(in the rows, 128 means zero)
One turn moves every row onto another: examples first, then more rows asked
movo: [129 149 136 115 162 144 136 120 121 111 131 116 133 142 120 119 134 141
 127 108 138 124 140  95 148  96 119 119  89 130 117 109 129 139]
funu: [133 126 133 130 144 142 125 117 136 125 124 110 130 124 112 103 143 139
 128 113 160 130 131 105 136 110 126 121  73 132 106 126 107 119]
zoka: [113 171 140 117 140 121 115  99 128 122 154 121 117 141  96  88 131 154
 158 111 148 122 127 124 137 143 129 119  99 133 133 121 116 135]
dar: [128 129 126 105 128 107 140  88 106 120 128 135 142 144 116 111 141 180
 128 133 156 112 121  94 159 120 100 104  99 132 121  99 143 133]
sur: [142 155 145 108 123  97 147 112 145 128 134 166 116 144 129 111 153 126
 121 147 133 123  96 101 161 119 128 112  83 125 129 120 129 140]
Muser: [152 137 120  87 145 107 135 111 131 141 151 157 146 132 111 123 140 138
 155 146 153 117 116 117 138 159 123 147 107 145 129 122 143 129]
Pob: [145 128 118 114 127 104 114 104 127 142 153 162 144 139 121 121 140 162
 134 130 165  83 123 115 150 145  99 117 106 121  99 136 131 127]
pive: [112 139 130 104 112  91 143 101 133 137 111 148 127 131 127 115 160 126
 127 120 125 118 115  98 130 135 121 107  77 128 123 113 131 152]
vesi: [139 145 131 114 138 168 130 105 130 129 137 121 127 138 112 119 140 140
 147 133 138 120 125 105 131  92 144 123  81 131 110 122 130 127]
Zalo: [122 153 129 127 141 126 152  92 131 146 124 149 140 141  89 137 151 134
 149 122 147 103  98 110 136 134 137 119  90 140 133 132 156 129]
fevum: [118 152 117 114 121 104 130 104 133 118 127 149 134 120 133 133 125 149
 139 145 140 120 153 114 134 136 108  97  96 119 122 120 145 165]
sil: [145 121 140 130 133 107 119  98 113 143 108 137 107 122 111 105 157 157
 131 146 118 112 137 124 138 132 109 128  93 132 110 136 131 124]
daku: [158 138 137  95 123 139 118 113 122 134 113 159 117 124 121 129 126 150
 153 129 124 138 116 132 129 122  99 123 108 124 114 122 147 137]
funat: [143 134 168 115 147 120 120 133 117 117 115 144 110 148 119 121 147 138
 129 114 138 112 113 128 152 136 109 121 102 137 137 144 149 132]
Daraf: [125 143 151 134 143  99 129 106 136 126 141 152 112 151 132  98 124 170
 141 135 158 113 118 129 140 157 122  98  99 119 111 149 138 122]
pepiz: [156 154 146 113 144 121 128 112 146 124 141 122 128 130 129 102 142 150
 136 119 140 134 137 120 169 134 150 127 101 150  79 121 128 126]
pero: [139 124 150 102 151 132 125 116 126 136 140 121 133 144 141 111 138 173
 144 108 146 117 116  93 142 130 139 125 104 153  80 115 140 142]
rulav: [129 147 139 115 146 105 130 112 132 130 134 148 120 133 116 113 146 148
 142 186 148 112 121 109 140 144 148 114  89 130 140 131 136 131]
Gif: [124 161 144  99 137 112 141 125 144 135 114 145 135 145 131 124 129 165
 165 127 144 130 139 126 132 165 116 113 107 130 124 131 143 154]
dubak: [135 163 151 110 128 135 140 128 133 127 149 128 138 130  94 104 135 166
 153 133 158 113 123 107 132 137 102 133  93 145 113 119 113 166]
dugo: [159 146 130 113 141 144 129 102 134 149 116 129 111 127 106 104 138 149
 139 117 150 107 102 103 168 123 127 135  84 110  89 122 132 123]
Pom: [127 142 126 115 124  93 139 104 119 122 135 135 152 139 119 131 141 151
 139 120 158 106 129 146 150 147 133 110 123 131 132 130 153 134]
mos: [121 140 148 113 144 119 108 122 152 140 129 154 139 134 135 121 116 140
 140 134 167 111 105 109 135 153  98 101  85 122 129 139 127 133]
nama: [123 135 139 101 112 105 125 102 148 159 119 145 126 146 146 116 143 148
 141 129 142 127  88 103 145 117 114  98  91 125 128 121 123 135]
kaga: [140 149 132  99 138 104 138 119 130 128 143 158 121 137 117 114 142 158
 155 172 134 113 131 115 118 158 112 108  88 133  85 131 137 136]
Peki: [122 159 127 132 146 107 129 121 117 125 161 128 115 129  91 120 138 160
 155 135 154 114 112 115 121 111 113  99 106 133  93 126 116 139]
ronum: [146 136 122  92 146 132 148 109 110 115 127 119  99 129 109 115 142 135
 143 113 141 125 109  99 151 126 140 131  90 130 105 110 163 142]
Popuz: [150 147 115 100 119 117 119 109 155 128 136 151 128 128 103 121 150 129
 146 122 170 137 123 111 164 138  97 113  78 145 114 127 126 117]
Sufu: [137 136 134 111 131 123 137 111 128 134 112  87 119 129 122 120 146 142
 136 101 148 110 119 116 168 122 109 109  92 137  91 127 148 136]
Migi: [136 148 134 122 143 133 131 110 129 130 132 145 130 126 119 121 143 147
 140  94 137 112 126 114 130 135 160 121  97 131  66 124 139 141]

Popuz -> Zalo
mos -> rulav
Migi -> pero
Now these:
pive -> nama
Gif -> Daraf
dugo -> ronum
sil -> daku
dubak -> zoka
Pom -> Pob
movo -> funu

One turn moves every row onto another: examples first, then more rows asked
Pep: [142 136 118 116 135 120 116 118  99 129 132 122 109 140 149 127 139 125
 165 101 128 143]
gonof: [138 122 124 101 128 116 138 119 121 134 148  99 155 149 103 105 120 111
 113 124 140 147]
Nit: [168 141 114 117  99 127 128 112 104  91 132 133 138 152 105 113 124 137
 128 122 131 154]
Zegud: [134 117 127 101 128 120 142 122 121 138 147 105 158 144 101 103 123 112
 119 124 138 145]
novaz: [171 128 113 118 118 121 120 120 102 142 109 110 129 136 123  93 142 149
 128 146 150 160]
pud: [164 137 115 125 100 133 125 117  98  86 136 135 139 158 112 108 119 138
 132 122 130 150]
zul: [130 114 131  99 130 123 137 128 121 134 147 106 155 146 105 108 120 111
 116 126 138 152]
ruf: [174 136 118 116 104 133 128 116  98  95 128 134 138 161 108 116 124 142
 131 123 129 154]
Vuti: [167 127 118 107 109 155 115 131 101 141 105 123 132 129 120 130 127 107
 133 130 131 177]
Vud: [132 118 129 106 125 120 137 121 127 136 148 103 157 143 105 101 119 105
 116 123 137 150]
tonik: [143 142 122 105 135 115 117 116 104 128 132 122 110 137 147 126 141 132
 164 103 129 143]
luzu: [147 139 114  93 132 156 122 133 108 125 114 119 137 109 126  80 123 118
 141 138 124 127]
zafop: [171 128 113 123 117 125 120 126 102 141 110 106 129 135 123  94 143 147
 130 145 151 159]
Gurol: [140 135 117  97 133 156 119 136 106 123 113 112 141 110 125  84 119 114
 134 132 123 119]
puleb: [162 124 120 104 107 157 117 131  97 141 104 121 131 132 121 128 127 106
 134 130 129 176]
feg: [144 144 115  99 135 165 120 135 103 124 115 118 143 115 124  85 122 124
 134 129 119 122]
bipa: [145 137 115  93 131 159 115 134 109 131 107 113 136 109 127  91 121 121
 136 135 125 124]
Zek: [141 137 115  95 132 160 122 137 109 124 108 113 134 109 129  83 121 119
 142 131 122 130]
Nef: [146 142 115  99 134 158 120 132 104 124 117 116 140 104 122  87 125 118
 139 134 115 122]
revub: [134 116 129 107 132 117 133 124 118 135 148 102 158 146 106 105 123 107
 112 131 134 151]
reg: [142 140 113  97 140 158 119 135 109 128 115 117 138 111 128  86 120 124
 140 139 117 127]
Budif: [153 120 125 140 139 143  99 113 112 143 138 130 133 153 126  94 140 115
 144 130 126 166]
lodur: [132 122 128 100 132 120 139 123 118 139 152 105 155 145 107 116 123 111
 112 117 139 151]
mago: [167 142 117 122  96 130 128 120 101  95 134 135 136 157 108 114 118 139
 131 123 126 149]
vibut: [150 118 123 138 142 145 100 108 107 140 138 132 133 152 128  96 138 112
 144 133 125 167]
Tas: [128 119 126 107 127 114 140 119 123 138 149 104 154 148 105 106 119 112
 118 122 138 149]
taki: [143 141 116  96 133 157 121 138 103 126 113 112 140 108 127  86 124 118
 140 129 116 126]
gir: [154 117 123 134 143 142 100 109 109 142 139 134 136 153 127  96 132 113
 142 132 126 168]
vodut: [138 141 122 106 139 118 121 118 101 129 134 112 117 143 150 125 140 130
 160  99 134 144]
meku: [166 143 115 121 104 135 128 116  97  88 132 135 140 150 111 118 122 142
 128 124 128 143]
Rafig: [137 141 120 107 138 117 119 114 106 128 128 118 115 140 149 128 135 123
 169 102 125 146]
Pogez: [142 138 118  95 131 159 125 138 103 121 108 114 138 107 121  87 121 120
 137 133 119 126]
Bosi: [141 143 122 104 133 119 113 113 102 121 129 119 115 143 149 128 136 128
 167 103 129 146]
nezud: [135 113 125  98 130 119 141 120 121 136 147 100 157 144 106 108 123 114
 119 127 144 152]
med: [168 140 114 119 108 131 125 111  99  86 136 134 136 156 108 114 127 138
 132 119 126 148]
rato: [143 136 116 103 137 124 119 116 104 124 127 116 114 138 152 128 135 124
 166  99 128 142]
nak: [144 137 119 107 132 114 119 117 105 126 132 122 115 137 153 121 140 126
 169 102 129 144]
Nonov: [147 117 143 141 103 118 118 128 103 138 124 108 137 128 126 123 143 110
 144 145 122 133]
zosi: [167 142 115 116 103 132 124 111  99  87 130 138 135 151 106 111 123 143
 131 119 128 152]
zusuv: [142 139 120 109 135 118 120 112 107 120 132 120 114 139 149 125 140 126
 170 104 127 148]
Vages: [144 143 122 101 131 119 115 113 103 131 131 115 113 141 149 126 135 125
 167  98 131 147]
zozin: [173 124 113 120 119 122 119 124 104 143 112 108 128 134 125  88 143 150
 125 142 146 156]
rugog: [131 118 126  99 125 120 136 120 122 134 153 106 154 147 106 106 123 106
 117 129 138 155]
rolo: [164 138 110 121 102 130 127 114  98  89 136 136 138 155 108 114 120 138
 129 121 134 153]
kedig: [148 116 142 143 103 117 118 127 101 139 125 113 142 127 124 120 143 109
 141 143 124 136]
dip: [165 126 121 105 110 155 116 131  97 136 106 123 127 134 119 131 126 104
 135 135 130 175]
Nik: [169 138 115 113  93 130 127 115 100  87 133 134 139 154 112 112 126 137
 133 124 126 153]
Vaka: [148 118 143 143 109 119 114 128 104 138 125 113 142 127 125 124 144 109
 144 144 126 138]

Tas -> Pogez
ruf -> revub
gir -> zozin
Now these:
taki -> Bosi
nezud -> Nef
mago -> zul
zafop -> Vaka
rato -> med
Nik -> rugog
Vud -> Zek
feg -> vodut

One turn moves every row onto another: examples first, then more rows asked
Tuv: [127 127 175  78 162  92 143 141 117 132 122 122 131  91]
mit: [131 109 155 106 156 125 137 139 138 125 101 112 102  98]
mez: [111 122 156 132 146 107 150 150 127 145 116 119 139  65]
Bota: [120 107 160 102 151 101 126 122 114 113 129 106 148 121]
Dulid: [115 127 157 136 138 114 146 149 124 146 116 114 138  68]
Giz: [127 103 160 100 159 125 127 135 138 129 109 125 111 104]
Foz: [118 110 149 134 151  80 142 129 113 108  98 135 136  92]
luzas: [127 128 173 107 152 117 134 152 107 136  93 116 141 123]
tesu: [101 136 154 118 144 106 130 140 160 135 132 133 144  98]
benuf: [109 118 144  97 146  83 126 147 119 140 126 155 121 106]
gulor: [102 130 151 132 147  93 138 154 137 137 113 140 164 106]
Dabi: [123 144 155 111 144 121 143 136 109 131  90 118 135 126]
Mogof: [108 146 165 131 149 108 144 151 150 134 106 132 148  92]
maba: [117 114 150  96 148 100 126 126 127 116 133 103 136 124]
mito: [105 140 166 129 150 117 142 154 151 143 108 121 149  96]
dud: [110 121 143 140 129 101 135 145 113 142 129 118 156  91]
zibe: [103 135 147 138 144  97 133 145 143 128 117 140 162 108]
muzu: [119 145 180  93 150  88 148 143 117 136 109 120 125  87]
doba: [122 105 145 101 159  91 128 148 110 133 117 153 134 118]
ger: [ 98 122 149 122 152 107 131 144 161 139 132 136 142  97]
Loto: [119 127 131  97 148  92 135 138 109 133 119 153 133 120]
val: [113 135 165 121 133 105 127 148 102 135  98 114 142 130]
vulup: [125 145 160  79 150 102 151 131 116 134 120 117 123  92]
zogu: [118 111 163 121 150 122 131 134 141 127  97 122 103  95]
zore: [127 138 172  85 161  94 152 148 122 131 108 120 121  92]
kub: [107 116 159 105 139  99 120 118 131 119 135 103 131 115]
nenub: [132 107 160 120 167  97 147 132 110 108  94 128 136  91]
luneb: [125 120 143 103 152 126 138 126 140 125 105 129 104 101]
Lasat: [118 120 137 104 143 105 133 108 117 116 128 109 137 119]
subol: [129 110 147 126 161  88 147 134 114 104  91 129 136 103]
pefa: [105 123 151 113 137 100 137 146 129 151 144 116 147  81]
Roser: [105 114 146 143 138 102 137 143 120 138 124 109 160  90]
Lemit: [109 122 145 118 136 103 132 145 128 151 143 122 137  74]
pebo: [120 108 134  93 152  85 131 145 115 131 124 146 123 113]
tuko: [127 131 159 113 146 106 138 154  98 131  94 109 142 129]
tela: [129 124 141 120 156  95 157 122 106 113  92 132 133  91]

pebo -> zore
dud -> tesu
mito -> Roser
Now these:
tela -> Loto
Foz -> benuf
Bota -> Giz

One turn moves every row onto another: examples first, then more rows asked
Bomu: [128 134 130 170 155 133 108 147 135 110 111 152 116 150 117 136 143 124
 143 114 115 136 135 135 117 135 143 139 153 136 145 125 121 150 131 148
 103 166 114 152 127]
vik: [140 128 130 133 120 152 159 134 146 123 121 136 122 131 107 125 115 110
 110 124  87 147 114 109 124  89 103 136 149 105 118 131 151 150 132 139
 111 143 112 113 146]
nataz: [144 124 112 106 163 102 102 146 123 115 129 108 132 128 126 133 158 140
 135 145 133 122 148 125 129 114 109 143 140 114 117 135 132 136 120 134
 121 156 123 126 152]
gosi: [146 120 111 112 169 105 100 143 124 115 126 106 130 120 122 128 154 139
 138 139 132 119 148 120 128 114 105 142 137 115 121 139 127 136 119 137
 123 149 120 126 154]
finiv: [143 123 108 109 165 100  99 143 122 109 124 106 129 130 121 132 155 140
 134 140 131 119 150 124 128 113 111 142 142 114 117 135 131 137 116 133
 117 148 121 128 151]
dulem: [131 130 133 140 106 146 152 138 141 123 115 145 110 150 105 114 120 110
 122 134  91 141 110 106 118  91 108 130 137 111 115 117 151 150 127 129
 112 154 108 114 141]
kad: [145 127 125 147 113 152 158 139 144 118 147 141 122 139 132 138 121 102
 114 128 106 145 131 113 126 104 114 129 164 103 111 125 159 159 122 141
 116 143 115 122 140]
foli: [141 127 114 107 166 101  98 143 123 114 123 106 130 123 116 129 155 141
 132 142 129 120 146 121 128 109 104 145 136 113 119 138 128 133 121 136
 121 153 119 125 150]
Muri: [146 115 120 143 127 155 160 135 147 117 119 133 118 126 111 118 114 106
 116 108  93 142 122 106 122  99 109 130 153 108 119 134 150 163 123 144
 112 127 107 121 145]
seti: [120 137 135 158 158 131 109 140 136 115  95 153 116 150  98 131 139 131
 141 116 102 137 123 134 116 124 134 145 143 134 148 125 119 142 139 145
  97 167 113 145 131]
pur: [140 124 130 160 102 150 149 146 144 120 144 144 110 147 129 119 127  96
 124 132 113 138 128 103 121 109 113 123 149 113 113 119 155 157 119 138
 121 153 105 121 138]
lufe: [138 131 110 122 141 104  90 131 135 121 141 119 134 137 119 126 135 132
 138 124 145 129 126 135 150 108 107 129 150 137 136 139 117 137 153 130
 120 148 113 170 141]
boka: [128 137 126 149 102 139 137 138 136 111 127 141 104 155 107 128 121 105
 112 117 100 130 130 108 117 101 120 130 151 111 108 110 157 154 114 135
 104 135 100 123 126]
vamav: [140 138 121 139 112 143 148 134 140 111 134 139 119 147 118 146 117 109
 103 116  98 139 134 115 123  99 119 132 167 102 107 120 162 157 121 138
 103 131 111 123 132]
povag: [141 124 104 118 144 104  96 131 134 117 127 119 135 140 117 121 132 138
 142 121 141 129 122 135 151 107 109 128 149 138 137 141 117 140 151 122
 116 144 113 170 145]
sul: [138 127 108 115 143 103  97 129 135 119 127 120 133 143 117 123 131 137
 140 126 137 130 119 137 152 105 106 129 148 136 137 140 117 138 154 121
 119 151 117 168 147]
ros: [141 110 117 151 117 151 153 141 141 113 113 140 105 146 109 109 119 103
 130 112  99 135 122 101 117 107 115 126 142 115 119 121 148 165 110 133
 111 133 100 123 141]
lenif: [128 129 138 167 158 139 117 147 141 121 106 155 120 143 115 125 143 126
 149 126 110 143 124 132 117 130 131 139 142 137 151 132 115 145 141 147
 109 180 116 148 137]
Vaz: [135 134 109 120 138 101  87 133 134 119 139 119 134 137 115 126 133 136
 135 122 144 127 129 135 150 107 109 129 152 135 136 138 119 136 151 128
 118 143 113 168 141]
fosa: [121 147 140 162 147 130 108 146 138 119 114 157 120 155 114 140 146 128
 139 133 111 141 129 138 117 126 135 144 148 133 144 121 123 138 142 145
 106 183 117 145 128]

vik -> vamav
Vaz -> povag
Now these:
gosi -> nataz
seti -> Bomu
boka -> ros

